Rows are one point carried round by a steady rotation, each followed by how many ticks it has turned.
The counts run from 0 to 221.
4	-6	15	-5	12	-8	7	-13	-2	11	1	13	2	3	-5	14	-11	21	-15	10	4	-8	2	7	-13	-9	8	-29	-3	-12	11	14	-3	-9	23	4	-8	13	-8	-10	-17	-12	-8	-12	-2	-18	7	-11	15
186
12	3	9	25	-17	-9	19	-21	-8	20	18	-10	8	7	-2	12	-4	24	-6	5	2	6	-3	2	-6	-20	-2	-17	7	-2	-13	6	0	-10	7	4	-5	10	13	-11	3	-10	-19	18	-13	5	2	5	-11
108
-9	-3	-11	18	-8	-1	31	-19	5	5	7	17	30	22	2	7	0	16	-3	-13	-6	-5	16	10	1	8	16	-4	8	1	5	-12	-13	4	7	-5	-1	0	10	2	15	1	-2	3	-15	14	5	21	-7
134
3	1	11	6	7	-10	4	-19	-6	10	-1	10	3	9	-5	17	-8	22	-15	0	0	-5	9	5	-2	-22	4	-31	-4	-17	11	6	-5	-8	21	4	-11	13	-2	-14	-23	-16	-11	2	2	-14	0	-12	14
185
8	9	21	4	-15	-6	25	-23	-9	12	4	7	13	11	-6	12	3	14	-6	5	5	-6	-4	8	-7	0	11	-11	-13	8	10	-6	3	-6	25	4	2	-9	11	-1	6	-24	-4	-4	-18	2	15	-20	-7
221
-8	10	20	-7	6	8	16	-20	-6	11	-2	21	18	14	0	12	3	15	3	-9	-4	-11	9	17	-9	-11	7	-17	-16	-6	-4	7	-17	7	20	-8	-14	-1	-5	-3	-12	1	14	6	-6	-20	1	-9	-11
53
14	5	2	-4	1	1	10	-12	14	22	-3	0	23	15	19	20	-2	21	-2	7	3	-3	-5	9	-2	-15	7	-27	0	0	7	13	-4	-3	5	-7	-4	4	7	-11	8	12	21	-18	-15	5	0	19	-13
39
-1	6	4	-7	14	16	8	-14	9	20	-25	3	18	24	4	13	5	14	-7	-13	-10	-8	8	15	-6	-2	15	-2	-13	1	6	-2	-7	4	23	2	-19	-1	7	-11	1	1	17	1	-16	-12	-11	-2	15
160
9	5	0	-4	2	2	14	-17	0	15	5	0	18	19	11	13	2	24	2	4	-1	-5	-9	7	8	-25	-2	-27	15	-1	-2	16	-7	-2	-3	-8	0	-1	22	-9	7	3	9	4	-1	-7	-13	15	-25
41
10	-8	6	10	-10	14	20	-12	13	18	12	-4	11	-2	-13	14	-9	18	-8	12	6	8	-4	9	-18	10	15	-1	18	8	-10	7	8	-4	17	2	-2	10	3	-13	7	-6	-13	-7	-26	3	4	6	16
100
9	0	10	-1	14	-10	-15	-9	3	5	-6	8	3	12	-4	16	-23	31	-8	18	5	5	-10	5	-12	-7	2	-22	-7	-12	12	22	1	7	16	-6	-13	12	1	-6	-16	-7	-10	-8	2	-14	-3	7	16
182
-6	-3	2	23	7	-10	14	-3	-16	6	-13	7	9	18	15	15	-18	19	1	-10	-2	-8	-6	14	-9	-8	-7	-14	-13	9	8	-2	-5	6	7	3	-2	2	18	-25	8	-7	-23	22	1	3	0	13	-9
16
5	22	2	2	3	-15	2	-12	11	11	-5	-7	11	15	-18	2	-3	25	-6	-11	2	2	12	5	3	-21	14	-21	8	-23	6	6	-17	-10	13	5	-8	19	-3	-2	-7	-15	-9	11	-17	-2	-6	8	5
73
10	11	20	10	-15	-4	20	-21	-10	7	0	0	8	12	2	7	-4	22	0	7	12	-3	-19	7	6	-3	3	-18	3	2	7	7	7	7	14	9	0	-10	20	-7	9	-31	-12	5	-6	-8	7	-15	-18
219
-13	-14	2	20	1	7	18	-12	-7	3	-9	29	17	10	13	16	-10	16	-5	-13	-8	-8	8	11	-19	13	12	-6	-10	19	6	-4	-5	4	24	-15	-2	5	9	-16	2	4	-4	-4	-7	10	12	10	7
23
0	-5	0	16	10	-11	10	1	-12	5	-11	5	9	16	12	16	-25	20	2	0	5	-2	-17	16	-16	0	-3	-12	-14	12	12	6	1	12	7	1	1	0	19	-21	13	-5	-23	15	0	3	0	21	-6
15
-7	7	18	-15	12	11	12	-18	-3	9	1	24	17	13	-3	12	-6	15	6	-2	-3	-12	3	16	-17	1	10	-15	-14	0	-2	14	-16	10	23	-13	-10	0	-2	5	-8	3	16	-4	-10	-26	-1	-5	-8
54
-2	11	-1	6	-12	-9	14	-17	-10	6	-3	16	21	24	10	-1	-5	26	2	-5	6	-5	0	17	8	-8	10	-19	18	4	1	3	-13	-4	0	-20	-4	4	22	4	9	-5	3	13	2	4	-10	20	-22
143
8	3	11	10	9	-6	-2	-20	-8	4	-4	7	1	13	-1	16	-12	29	-10	3	-1	2	-1	4	3	-21	-1	-30	0	-15	7	12	-5	-4	13	7	-13	10	7	-14	-19	-17	-18	8	10	-19	-9	-5	11
184
-4	10	16	-8	5	-21	-1	-12	4	4	-6	3	9	12	-22	8	-14	20	-3	6	12	6	4	20	-12	-10	12	-16	-3	2	11	-1	-14	-10	25	-14	2	18	-8	-2	-10	-10	-12	3	-15	2	-5	10	17
79
-1	-4	9	9	4	5	23	-16	17	9	1	0	4	8	-4	19	-15	11	-4	-13	-7	-1	14	9	-1	-15	5	-22	6	-15	6	-4	-2	6	15	18	0	6	-10	-28	-9	-12	-17	5	-13	-14	-1	-2	14
195
0	-3	-5	15	-3	4	36	-8	2	14	3	16	27	4	13	12	-6	17	-3	-13	-3	-15	10	8	-10	16	16	-15	1	-1	5	-2	-10	8	9	10	-11	1	0	-7	14	-5	2	-5	-20	-1	20	10	-8
130
5	3	3	-4	14	-3	-8	-7	-4	7	8	9	6	4	-14	9	-11	35	-5	17	5	0	-8	6	-21	-2	9	-16	10	-9	-4	33	-5	-5	14	-17	-8	20	9	1	-11	1	-6	-2	-8	-15	-7	13	5
177
0	-11	10	14	3	0	28	-19	-20	-5	10	21	16	14	5	13	-16	19	-1	5	3	-10	-11	9	-8	16	-6	-8	-6	11	6	0	3	17	8	4	-1	-15	19	-6	11	-15	-16	6	1	-18	10	1	-8
122
17	4	9	22	-15	-3	14	-12	1	17	13	-16	8	6	5	13	-12	27	-4	10	7	10	-15	1	-5	-12	-1	-16	12	1	-13	16	9	1	-2	9	-5	7	14	-13	10	-8	-18	17	-12	4	-1	11	-13
107
1	-3	-7	8	0	4	33	-7	5	6	3	18	26	3	12	6	-12	17	-1	-4	4	-16	-1	11	-10	23	15	-14	9	-2	8	3	-5	10	2	4	-5	-2	4	-4	19	-3	-1	-13	-17	-2	15	15	-12
131
4	11	24	-7	2	0	5	-3	-4	7	-14	4	0	-7	-4	7	-22	18	2	7	17	0	-7	24	-17	-4	12	-24	2	3	5	10	-8	0	23	5	-4	12	-9	-21	-9	-19	-11	1	-7	-15	2	-4	15
85
-1	7	8	-1	11	12	4	-16	19	6	-9	15	16	22	-4	12	-4	20	2	-6	-2	1	5	8	-4	14	18	-5	-16	-9	7	14	-10	23	25	-4	-20	-1	-7	3	-8	0	13	-9	-17	-15	2	-2	8
59
4	-9	14	9	0	-5	26	-13	-16	3	10	19	17	4	9	16	-20	17	-1	11	8	-11	-12	12	-16	18	-2	-15	-10	12	7	4	3	10	14	5	-4	-7	11	-1	12	-11	-11	-7	-2	-13	18	-1	-9
121
-8	6	12	1	11	12	9	-26	9	5	-9	17	17	27	-10	11	1	18	-1	-14	-9	-2	16	10	-1	2	14	-3	-15	-8	2	2	-10	18	25	-4	-17	-3	-2	1	-12	-3	11	2	-13	-14	-2	-7	7
58
-4	1	13	-4	7	-4	6	-28	0	8	-1	8	20	38	3	19	-4	16	7	-2	-7	4	1	11	5	-25	-5	-14	-17	3	1	-1	-12	10	10	-16	-4	-3	12	-5	-6	7	10	12	-4	-7	-16	8	-9
47
2	3	24	10	-20	-3	6	-18	7	9	12	8	8	8	-8	11	-16	21	2	17	16	13	-13	7	-12	1	17	-10	5	7	-2	10	10	8	22	-15	5	6	0	-2	3	-12	-10	-8	-21	13	13	0	-12
212
-6	2	3	-6	13	18	9	-18	4	4	-21	6	16	31	0	11	-1	18	-1	-4	-3	-5	-6	20	2	1	7	0	0	8	6	0	-1	11	17	-5	-9	-11	26	-7	5	-7	6	9	-1	-23	-19	2	12
158
4	-5	3	22	-11	-11	13	-18	4	20	2	-8	11	25	-10	11	-6	15	-22	5	-1	0	4	7	-8	3	15	6	0	-4	5	-10	7	-6	12	6	-13	9	19	-3	11	-17	-16	6	-22	16	1	5	12
2
2	-9	19	11	-2	-8	25	-14	-17	12	9	18	18	0	12	18	-13	14	-6	8	6	-11	0	12	-19	9	2	-18	-19	7	5	0	-4	4	18	6	-5	0	2	-4	3	-9	-7	-5	-8	-7	22	-7	-10
120
-5	-11	2	11	9	-14	7	1	-9	9	-9	5	16	15	7	19	-23	16	-2	7	6	-2	-14	16	-25	7	1	-9	-19	16	15	5	0	5	15	-3	3	4	15	-17	15	-1	-18	4	-9	9	6	22	-1
14
3	-3	-1	18	-9	-1	17	-16	-3	10	8	-4	10	18	-12	6	-10	21	-15	16	8	0	-12	11	-9	14	10	6	20	-3	1	5	15	1	8	6	-12	3	27	1	18	-21	-23	7	-10	-1	-3	5	4
0
7	6	28	14	-20	-10	6	-21	6	15	-3	-1	7	15	4	13	-8	16	-4	4	11	10	-5	5	-1	-8	11	-14	-16	5	7	-2	4	8	25	2	-5	2	3	-8	1	-21	-5	-4	-16	15	17	-13	-5
216
7	17	6	-11	9	-13	2	-1	6	8	-1	-1	8	4	-18	4	-13	30	0	11	14	-4	-6	16	-14	-5	14	-26	13	-15	6	18	-14	-10	12	-2	-2	19	-3	1	-3	-14	-9	-4	-19	-10	-4	15	2
75
-3	-6	-1	14	5	-18	20	-13	-18	8	4	1	13	22	-6	11	-13	17	-7	-3	0	-9	-5	15	-14	-8	-2	-5	-3	9	8	-3	1	-8	8	-3	5	5	28	-10	12	-12	-28	22	-5	5	-6	13	-7
11
